Y: rows in 3 groups, each row roughly a mix of its group's directions:
Y (91 x 12):
[[  4 -32 -36 -43   8  -8   7   5   7  -4  15  17]
 [-30  15  17  19  12  -5  -5   2  47   8 -26  -8]
 [ 14 -14 -28 -13  34   9  14  10 -17   0  41 -11]
 [-23  -5  18  19 -23  12   0 -25  19 -44   6   6]
 [-18 -11  11   4 -29  -3  15  20   9 -39 -37  -4]
 [ -1   8  28  29  13 -36  10  13  29  23 -12  -7]
 [  9  18  27  42   8 -25  21 -10 -24  16  -3  -4]
 [  9  29  22  28  12  23  29 -13 -21   6   2 -23]
 [ 21 -10   4  -9   7   9  -7  20  12   4  55 -22]
 [-17 -13  -4   6 -50  31   4 -14 -12 -21  15  -2]
 [ 32  15 -11 -26  39 -23  -7   7   1 -19 -20   0]
 [ 24  16 -47 -26  -2   5 -16   1   0 -30  -6  -8]
 [ 18  12 -14 -11 -13 -30 -26  33  31   5  -4  18]
 [-22 -22  -1 -19  36 -26   1   6 -19  27 -15 -16]
 [-51 -36  13 -15  -6  -1  16  -3 -10  12  10  -4]
 [-20 -10 -13  -1 -14  30 -12 -22   1 -44  17  18]
 [ 14 -12 -27  -7  19 -27 -23  34   3   3  30  10]
 [ 37   1  -3 -21  -6 -26 -27  35  15  -3  15   5]
 [ -7 -35  18 -10  24 -26  29  -7   8  20  20 -15]
 [-13  14 -37 -31  17  25 -18  12   6  11 -26  -6]
 [-15   6 -41 -16  -1   1   3  -9  -5 -10 -47  16]
 [-16 -11 -21 -16  -1  32   4 -26 -23 -22 -21 -26]
 [-22  29 -26  18  21  13 -18  21   3   1 -21  28]
 [-48  -4   5 -20  10 -16 -17 -14 -16   8 -10 -31]
 [  5  20 -34  23  10   3  20   0  -3  13  19 -42]
 [  3 -10  18 -19  10   9 -29  45  17   7 -25  12]
 [ 26  -6 -10 -27  -6  13  -3 -21 -36 -30  21   6]
 [-47 -25   4 -10  -7 -13  24 -20 -16  -3  21   0]
 [ 27   2  47 -10  -3 -21  21  -7 -22  -1 -12 -17]
 [ -4  11 -16  21  21  21 -26   9 -15  -6 -47  -4]
 [ 27  -2   8  11 -31  36   4  23  26   1   6  22]
 [-18 -29 -15 -26   5  -2 -34  17  15 -10   6  33]
 [ 26  -7  19 -16 -38 -39   0  -8  11  -1 -20  -6]
 [-12  -1   8 -24 -31 -19  19 -19   2   8  45  -6]
 [ 17 -12   1   3 -20 -14   9  -2  -7 -61   1   8]
 [  1  17  11 -18 -52   9  -4  -5  18  -1  33   0]
 [-37   6  17 -12 -40  11  -9 -20  10 -12  21 -15]
 [ 12 -11 -29  -4 -12  18 -10 -18 -24 -21  40  17]
 [-21  17   3 -16 -31  14 -22 -12   1  25   1 -39]
 [ -3  25  11   5 -22  21 -33   4  21 -39  -8  10]
 [-25 -13  19  12  16  10 -14   8  13 -46 -17  21]
 [-39   2  16 -14   3   2 -30 -10   3   7 -15 -40]
 [ 16  47   8  33   0   9  -3   7 -11   1 -15 -30]
 [-31  22  -9  25  19  40  12 -13 -15  -1 -18  -1]
 [-32  17  -1 -15 -30  -6 -11 -11 -10 -38  15  21]
 [-17 -24  -7  -9 -34  28  12  16 -36  19   3   3]
 [ 13  35 -33  -8  -6  15 -20  29  26  -3  -6 -15]
 [ -9  15 -26 -34  28  32 -26 -15   3  -3  -7   3]
 [ 43  -3  20 -19   6 -25  17   3 -37   3   0  -7]
 [ -8 -10  23  15 -53   0  23   7  -6 -12 -12 -17]
 [ -5 -13  20 -28   6  14  14  15 -38  33 -18   0]
 [ 36  14  14   9  -9  20 -13   2  34  21   0 -30]
 [ 40  22  -7   2 -14 -10   7   4   8 -26  22  35]
 [-18  21  31  34  -6  25   8  -2  24  19  21  -7]
 [ -8 -17 -38  13  18 -14 -25   8 -21  -6  21 -29]
 [  0  14  18   4 -32 -24  -5  -9  13   0 -48  15]
 [ -6  -8   9  30 -57  -1  16  -1   1  -5  13 -14]
 [ 12 -13  47   3 -15   7   5 -24 -23 -10   3 -30]
 [  9 -20  23  28   9  33  -2  17  33 -15 -16   8]
 [-12  37   6 -16 -23   2 -42 -10   8 -17  -2 -19]
 [-16  -5  20   5  20   0  -5  15   7   9   8  58]
 [-16 -22 -40 -31  -4 -11  -1  -7   5  -9 -27  25]
 [-20  19 -21  -5   7  41 -15  -1 -10 -19 -36  -1]
 [  4 -38  32 -20 -10  13 -14  -8  -3 -13  31 -20]
 [ 24   4   1  30   9  32 -10   2  18  20 -25 -29]
 [  4  12 -24 -15 -16  -8   1  20 -27 -13   1  48]
 [  5  34 -25   4 -17   8 -18   4   2 -12 -37 -29]
 [ -1 -13  13   3   7 -33 -33  25   4   2   5  41]
 [ 29   1  -4  32   0 -42   8  14   6  23  23  -2]
 [-22   1   4  16 -46  23   0 -22  14 -26   7 -11]
 [-32  -6 -14  38  -4 -31   6  -7  18  26  13   3]
 [  7 -38  14  -6   2 -10  40   6  11  20  29  11]
 [  1 -26 -18 -13 -12  -2  11  31 -23 -37 -18  18]
 [-13  12  -6  34 -15  21   4 -28  -2 -43   1   8]
 [-16 -15  14  23  31  16   0 -12 -43  -6  18 -11]
 [ 39  -5  18 -16  16 -32  14   8 -23 -24 -11   3]
 [-21 -19   0  32 -45   8   9  -2   4 -20  19   8]
 [ -5   5  38  31 -16 -23  11 -11  29 -21  -6 -10]
 [  1   0  -4  13  42 -25  -4  21  15  37   2  15]
 [-23  38 -18  20   1  40  -6   7  18   2 -13  -9]
 [ 24 -13   2 -17 -14   1  18  17   7  52  17  -8]
 [ 18   4 -19  28  42  -2  -3   4 -15 -15 -33  11]
 [ -4  -1  -3  -2 -12  23  20  -5  35  16  40 -27]
 [  2  24   0   8 -37  19  -3 -29  10   9  18 -33]
 [-19 -18   5   4 -50  29  12  -4 -23  -1  10  -4]
 [ -9 -14   4  14 -15 -51 -21  10  20  14   0  23]
 [ -4   1  12 -12  10  -3 -16  -6  10  38  -8 -51]
 [-25   9   0 -15 -18  42  -6 -13  -7  36  -3 -20]
 [ -6   6  19   7 -27  15   8 -12 -11  49  12 -24]
 [ 10  -8 -22 -24   6 -14 -25  35  25   1  19  25]
 [ 26  29   8 -22 -31 -11 -13   5  19 -14  27  14]]
which group is each row in? (one row of each group first):
[-45   5 -21  -9 -18  12 -13   1 -37  -2 -19   8] => <77>
[  3   0  30  29 -13  -5  13 -25 -16   5   9 -43] => <52>
[-24   8 -28 -25   4  44 -19  -6  -3  23  -4  -4] => <106>

[-13  -9  33  11  -6  31 -20   8  37 -22 -10  -5] => <77>
[  0  22   4  -3  34 -21 -37  -5   4 -23 -24 -17] => <77>
[  8   7 -44 -20   1  20 -22 -14  -1 -35  12   7] => <106>
[-17  22   5  31 -31 -22 -10  -7  21  11 -32  -5] => <52>
[-24  -7  -4  29 -10   1  -7  -8  32 -42   9  18] => <106>
[  5 -11 -13 -11  20 -19  20  16  15  19  28  41] => <52>
[-10 -20  16  -1 -20   1  25   1  13 -28  31  35] => <77>
[-41  -3 -13 -16 -16  44  -8   1   5  -6 -22  -1] => <106>
[  4  -7  21   9  22 -24  -2  20  -1  13  18  49] => <52>
